One turn moves every row onto another: examples first, then more rows asked
dal: .00; .07; -.13; .06; .25; .28; .05; -.12; -.14; -.10; .07; .09; .02; .09; -.10; .00; .19
kituz: .19; -.20; -.04; -.07; -.08; -.31; -.01; .22; .10; .09; .27; -.05; -.02; -.09; .14; .01; .11
guzif: -.08; -.02; -.16; -.04; -.09; .06; -.04; .17; .45; -.11; -.10; -.06; .12; -.11; -.15; .02; .32
pibef: .17; .01; -.21; .06; -.14; .23; -.01; -.01; -.08; .19; .08; .30; .23; .25; .04; .04; -.18
mut: .00; .34; -.20; -.12; .06; -.06; -.27; .37; .00; .02; .27; .04; .15; -.13; -.07; .08; .19
vulod: -.29; -.06; -.32; -.09; -.23; -.14; -.22; .03; .09; -.17; .08; .26; -.03; -.18; .16; -.01; -.07
lom: .03; .24; .16; .13; -.12; .08; -.22; .03; -.14; .19; -.18; .06; -.12; .23; .11; .07; -.05
Zipa: -.12; .11; -.12; -.26; .05; -.13; -.05; .07; .14; .02; .04; .14; -.23; -.08; .37; .23; -.16
Dom: .05; .33; -.09; .23; -.16; .07; -.15; .16; .23; .16; -.08; .04; .00; -.08; -.26; .27; -.21
peno: .03; .07; -.02; .00; -.27; .02; -.10; .16; .31; -.06; .09; .00; .42; -.10; -.09; .25; -.21
liv: .33; -.10; .02; .10; .00; .25; -.25; .02; .12; .20; .12; .13; .00; -.02; .15; -.19; -.06
tez: -.07; -.30; -.29; -.01; -.04; .17; -.04; .00; .31; -.12; -.20; .07; .16; -.12; -.08; .14; .02
vid: -.18; .09; -.10; -.32; -.07; .03; -.08; -.02; .06; .03; .05; .18; -.11; -.07; -.34; .08; -.25
tizug: -.04; -.04; -.10; -.30; -.11; .03; -.09; .00; -.02; .04; -.04; .04; -.08; -.06; .41; .09; -.23
Zepen: .31; .25; -.05; -.04; -.23; .10; -.02; .02; .14; .11; .00; .24; -.26; .14; -.04; .31; .13
kinu: -.15; .38; -.07; .17; -.02; -.11; -.24; .00; -.01; -.06; -.27; .10; .14; -.17; .11; .20; .19
deva: -.22; .19; -.27; .04; .05; .00; -.15; .18; -.01; -.08; .24; .21; .24; -.15; .25; -.01; -.14
zema: .10; -.09; .06; .14; .02; .31; -.36; .03; -.05; .17; .12; .16; -.14; .10; .12; .00; -.16
vikip: -.02; .23; -.08; .11; -.37; -.11; -.25; .09; -.19; .09; -.04; .26; -.16; .16; .06; .12; .09
kisab: -.47; .12; -.11; .03; -.17; .02; .03; .10; .16; .11; -.11; .06; .25; .02; .06; .02; .04
Zokol: .33; .19; .10; .02; -.01; -.01; -.13; .20; .28; .07; -.01; -.09; -.23; .05; -.07; .20; .23
dipak: .37; -.09; .01; -.04; .02; -.31; -.14; .21; .05; .01; .13; .06; -.05; .07; -.01; .05; .20
Paro: -.16; .02; -.15; .18; .01; .00; -.09; .04; .11; .07; -.05; .22; .51; -.06; .16; .02; .12
Sesu: .04; .16; .08; -.02; -.24; .34; -.07; .06; .19; .02; -.08; -.08; .37; .14; -.15; .12; .02
mupi: .28; -.09; -.10; -.15; -.05; .05; -.12; .09; .25; -.05; .32; .12; .16; -.15; .01; .26; .33
Lod: -.08; .04; -.08; .10; -.18; .05; -.19; .07; .12; .05; .12; .20; -.38; -.09; .08; .27; .37
misu: -.29; .03; -.01; -.01; -.04; -.14; -.17; .13; .14; .11; -.10; .00; -.39; -.08; .14; .18; .14
Vutib: .17; -.10; -.14; -.17; -.10; .19; -.16; .14; .03; .10; .18; .17; .22; .03; -.24; .13; -.27
gud: .10; -.20; -.17; -.18; .20; .00; .04; -.07; .12; -.20; .08; .20; .12; -.16; -.04; .05; .26
Rav: -.05; -.13; -.07; .11; .02; .03; -.03; -.02; .07; .08; -.19; -.04; -.08; -.11; -.27; .43; .25

kituz goes to liv
Vutib goes to deva
lom goes to misu
Now these:
Lod goes to Zepen
Dom goes to kinu
pibef goes to vulod
dipak goes to zema
guzif goes to Sesu
tez goes to peno
vid goes to mut

